In the rows, 128 means zero.
The rows of D fall into 4 groups, which share some directions, and each row is roughly a mix of its group's hidden directions.
D (172 x 12):
[[126  93 132 129 175 179 104 127 107 125 146 147]
 [132 100 109 164 164 165  98 155 135 106 135 150]
 [141 119  95  92 106  91 149 103 140 134  85 143]
 [130 104 134 122 128 147 113 117  90 175 179 117]
 [110 151 183 141 139 124 136 121 113 140 181 109]
 [128  83 121  77 132 138 134 131 142 103  95 160]
 [103 128 172  77 125 101 162 108 131 146 131 130]
 [134 128 123 187 142 126 109 139 151  79 122 153]
 [128 112 154 158 162 157  96 147 174 148 129 129]
 [132 110 142 176  79 159 118 157 117 133 119 110]
 [113 144  94 160 115 137  80  95 120 155 151 115]
 [125 134 192 137 126 160 143 132  86 145 119 138]
 [153 112 144 153 150 136 166  72 155 126 117 130]
 [144 134 139  90 144 101 153 116 163 162  86 133]
 [114 100 141 134 154 188 112 131  98 117 138 159]
 [135 129 123  77 135  93 116  91 117 147 121 169]
 [132 106 146 112 183 146 144  97 142 121 141 169]
 [139 126 155 106 141  74 132 169 150 127 160 142]
 [148 126 100 105 108 157 150 116  92 100  84 138]
 [136 141 152 128 153 173 132  76 156 141 120 153]
 [151 131 144 113 138  85 150 169 162 104 104 144]
 [135 153 148 135 116 126 141  76 123 182 123 103]
 [ 99 114 136 120  86 125 151 131  90 159 110  89]
 [138 134 141 131 179 123 111  77 131 113 142 166]
 [147 174 114 148 131 121  95 113  73 129 142 124]
 [122 138 159 170 178 136 112 147 124 142 166 122]
 [ 96 109 137 166 136 165 111  94 121 134 171 123]
 [131 150 115  91  85  77 147 132 130 151 134 110]
 [140 136 123 109 119  75 158  88  99 155 118 128]
 [144 122 100 168 163 156 116 146 127  80 142 140]
 [114 138 160 142 119 145 116 181 101  92 158 125]
 [137 123 103  96 141 153 133 120 177 116 102 171]
 [164 100  86 129 143  88 122 129 138 121  94 153]
 [130 159 146 158 102  98 152  93 149 149 144  97]
 [153 158 160 137 165  79 115 153 138 142 123 112]
 [128 159 135 119  97 112 132 103 107 180 155  97]
 [116 148 140 151 111 136  92 135  98 144 186 113]
 [111 182 112 149 118 151 139 103 107 138 110  88]
 [116 136 146  83 140  95 139  95 151 172 141 137]
 [123 114 122  82 122 115 153 149 140  99  88 167]
 [152 135 103  99 166 103 115  98 140 122  95 163]
 [143 160 117 175 150 139  90 118 104 140 108  97]
 [149 103 125  87 138  92 153  89 115 127  95 142]
 [128  95 109 132 125 114 141 192 110  92 121 118]
 [120  97 128  97 146 130 148 109 165  86 142 165]
 [109 154 175 107 126  88 138 125 141 164 147 107]
 [143 102  70 116 121 131 121 105 138 152  84 131]
 [105 139 173 148 151 151 124 140 112 109 181 132]
 [140  88 104 112 144 137 149 149 116 104  96 175]
 [ 94 178 168 121 137 122 138 127 149 143 165 116]
 [110 125 105 118 101 114 102 152  71 151 152 114]
 [111 132 176 152 100 134 129 169  95 138 118 100]
 [145 135  85 107 130  97 124 102 159 133  89 157]
 [115 106 144 152 167 175 104 139 105  95 129 140]
 [110 112 149 137 106 134 127 128  65 143 161 100]
 [143 136 142 148 129 104 127 185 163  86 122 128]
 [152 108 118 113 149 120 157 120 156  87  91 162]
 [138  88 109 145 167 158 134  81 126 116 142 146]
 [132 102 165 107 135 142 180 118 135  95 102 148]
 [123 146  97 154  82 103 114  95 111 142 142  97]
 [135 127 105 141 133 145 128 163 165  85  84 144]
 [120 106 148  83 115 101 118 100 148 175 111 125]
 [101 132 180 116 159 125 156 124 151 107 166 126]
 [129  96  93 117 152 129 121 113 147 103  96 178]
 [133 125 116 119 181 123  97  79 114 125 147 155]
 [118 133 150 179 141 154 107 158 110 134 166 106]
 [130 120 138  88 109  91 179 100 120 132 104 141]
 [131  91 102 113 115 163 150 122 132  90  91 154]
 [106 159 124 121  78  97 119 161 113 101 104 119]
 [ 97  96 125 132 131 190 118 119  98 142 150 117]
 [106 130 147  80 110 114 132  88 111 143 165 151]
 [130 106  92 151 165 165  92 119 146 117 129 158]
 [128 171 169 106  93 111 147 121 134 156 111 103]
 [126 103  91  70 130 131 108 102 109 124 109 150]
 [126  84 116 123 123 162 111 116  88 107 164 152]
 [121 159 172 104 103  88 146 156 116 140 121 104]
 [129 154 134 153 156 141  96 101 173 169 135 123]
 [144 176 159 128 141  97 137 121 135 162  95 102]
 [148 163 125 111 106 119 158 128 175 150  94 106]
 [147 107 108 142 155 129 137 116 186  99 126 162]
 [143 132 106  99 104 151 164 105 127 115  77 148]
 [131 105  99 145 137 103 104 130  64 145 146 136]
 [150 159 107  89 121  82 141  97 154 139 142 137]
 [155 121 142 166 161 145 110 100 111 143 169 104]
 [107 136 170 143 103 117 120 134 116 176 154  93]
 [110 135 165 166 117 152 124 134  99 150 164  94]
 [147 113 113 169 119 122 157 159 136  71 123 136]
 [ 73 115 154 112 113 135 161 118  98 149 150 109]
 [166 121 140 124 160 129 157 145 170  96 102 150]
 [142 115 149 184 135 179 117 154 125 143 121 115]
 [ 92  98 146 114 114 147  84 134 114 173 145 127]
 [116 135 126  71  98 100 157 101 135 139  98 128]
 [132 142 111 105  93  66 154 124 132 142 133  99]
 [118  96 152 147 109 190 129 159 126 107 125 119]
 [115 109  84  97 151 114 112 103 157 118 142 168]
 [134 153 181 142 100  98 153 144 134 135  98 106]
 [131 129 118 157 141 133 128  59 153 160 132 118]
 [143 106 122 149 153 141 131 175 142  87  93 149]
 [140 133  87 123 112 118 136 182 148  99  93 123]
 [140 145 146  93 132 131 160 100 159 124  78 150]
 [115 137 144 114 116 154 128  71 115 177 144 138]
 [132 111  84 140 106 179 116 121  98 115  98 120]
 [148 154 114 102 124 104 133  84 174 147 132 154]
 [145 110 131  88 151 107 158  98 144 117 112 173]
 [140 174 151 131 101  91 117 157 100 151 133 104]
 [141 119  98 117 148 121 120 101 164 119  76 161]
 [173 136 105 160 121 107 131 125 145  74 110 131]
 [158 116 123 159 148 147 115 136 126  69 152 152]
 [141 150 147 159 113 122 128 188 144 120 132  88]
 [136 132  82 133  76 100 113 126 111 123  96 107]
 [126 161 115  87 106  78 138 132  89 129 132 114]
 [139 145  98 110 152  95 128 112 166 111  95 165]
 [121 144 137 112  80  89 141 133 101 166 144 104]
 [125 160  93 150 126 148 150 136 133  88  81 110]
 [124 136 169  84 140 120 145 111 136 177 102 133]
 [130 145 147 137 162 140 116  79 140 182 135 120]
 [129 100 134 120 171 168 108 114 116 142 168 158]
 [133 136  85 127  88  66 119 117 125 124 134 118]
 [122 143 119 176 123 134 131 126 145  62 146 138]
 [107 134  76 130 142 130  89  88 148 156 131 133]
 [149  73 163 139 172 143 114 146 136 131 116 119]
 [145 124 108 100 109  82 160 150 151 114  90 139]
 [141 100 123 114 168 108 128 167 143  82 145 148]
 [ 94 109 104 108 148 123 109  93 152 145 172 150]
 [133  94 108  79 143 122 129  95 116 148 125 170]
 [101 158 117 141 131 120 103 132 123 164 177  90]
 [124 152 119 147 146 108  81 184 126 139 150 123]
 [112  85 145 110 159 176 126 140  95 136 148 138]
 [115 138 156  97 110 124 116 167  98 173 128 100]
 [ 96 141 137 138 103 115  91 134 113 142 175  89]
 [110 122 182 137 135 135 119 127 109 181 151 106]
 [105 133 115 151 103 137  87 141  75 113 128  98]
 [143 100  96 152 164 158 115 135 141  86 125 156]
 [135 112 122  88 107 104 120 113  87 179 125 115]
 [112 137 137 100 108 135 132 104  73 167 155 112]
 [147  94 107 115 136 134 143 161 148  86  85 141]
 [121 133 152 179 162 168 107 141 146 147 149 128]
 [128 151 100 132  88 104 119 172 107  94 142 109]
 [165 111 122 122 140 112 107 170  99  87 144 152]
 [121 145 118 171 114 159  87 165 122 133 139  95]
 [127  92  68 145 125 105 119 153 146 110 102 131]
 [120  97 132 153 177 123 103 123 161 104 151 155]
 [120 141 119 144 103 154 115  89 122 178  96 103]
 [151  81  99 120 141 150 135 135 126  84 114 163]
 [120 128  91 132 119 179 121  86  89 127 113 121]
 [115 119 165 179 150 136 115 117 141 149 170 109]
 [105 112 125 143 108 169  95 158  89 157 144 134]
 [105 128 154 123  90 132 137 163  80 149 120  98]
 [102 110 154 144  97 160 132 138 112 159 162  92]
 [122  95 125 133 153 175 122 161 113  97 102 154]
 [118 141 148  73 100 100 173 114 117 125 116 126]
 [126 134 110 134  70 164 141 136 104 139  98  99]
 [131 107 104 110  93 160 107 136  79 153 142 108]
 [128 106 114 168 144 156  89 174 141 107 139 134]
 [151 116 114 110 169 153 152 141 130  90  87 149]
 [115 112 150 155 132 167 107 153  90 118 163 101]
 [113 131  67 125 131 124  98 149 111  99 141 161]
 [123 141 116 143 105 154 105  96 111 180 107  96]
 [ 87 168 168 133 126 129 149 151 164 146 131 112]
 [104 122 166 119 101 152 149 134  80 154 122 100]
 [153 109  90 129 145 116 134 149 151 102  85 164]
 [121 140  97 152 153 163 115  91  93  92 133 132]
 [129 148 136 149  93 130 134 136 121 175 154  77]
 [142 142 178 126 148 104 168 166 132 101 123 117]
 [118 138 156 157 142 151 101 129  99 149 175  98]
 [136 145 169 135 138 156 182  88 132 128 121 117]
 [ 96 118 108 106 140 160  78 124  98 129 163 131]
 [116  81 125 135 165 179 121 129  98 108 124 131]
 [136 105 132 114 129 135 175 156 118  79 103 155]
 [103  92 139 164 133 144 108 159 143 125 175 112]
 [133  87  91 103 137 155  94 125  97 133 126 161]
 [101  71 114 129 128 177 135 106 143 115 130 141]]

Here is one row of each group, with its name. Which group are the others in?
[134 120 150 139 178 162 156 106 159  99 129 146]	K
[123  87  94 103 149 130 136 149 116  83 110 157]	M
[123 137  91 145 150 139 111  80 172 139 115 150]	G
[119 130 159 134 135 107 129 178 125 133 181 100]	V

[108 165  99 175 117 131  92 103 142 135 119 106]	G
[109 126 125 174 134 104 117 129 146 101 186 120]	K
[146 148 137 172 139  92  92 167 152 137 123 116]	V
[ 85 137 143 114  95 110 121 123  72 128 155 119]	G
[123 171 153 178 129 120 120 148 132 145 129  83]	V
[141  73  93 141 140 173 118 130 101 113 127 128]	G
[ 96 132 136 120 141 166  82 158 117  97 153 115]	M
[ 97 130 164 105 155 161 115 156  92 131 158 125]	K
[134 147 122  80 103  92 161 134 153 138  99 145]	V
[ 87 117 162 117 145 145 143 105 106 153 174 128]	G
[162 114 177 130 124 135 156 155 116 122  83 111]	V
[118 124 129  98  99 144 125 126  84 170 163 102]	V
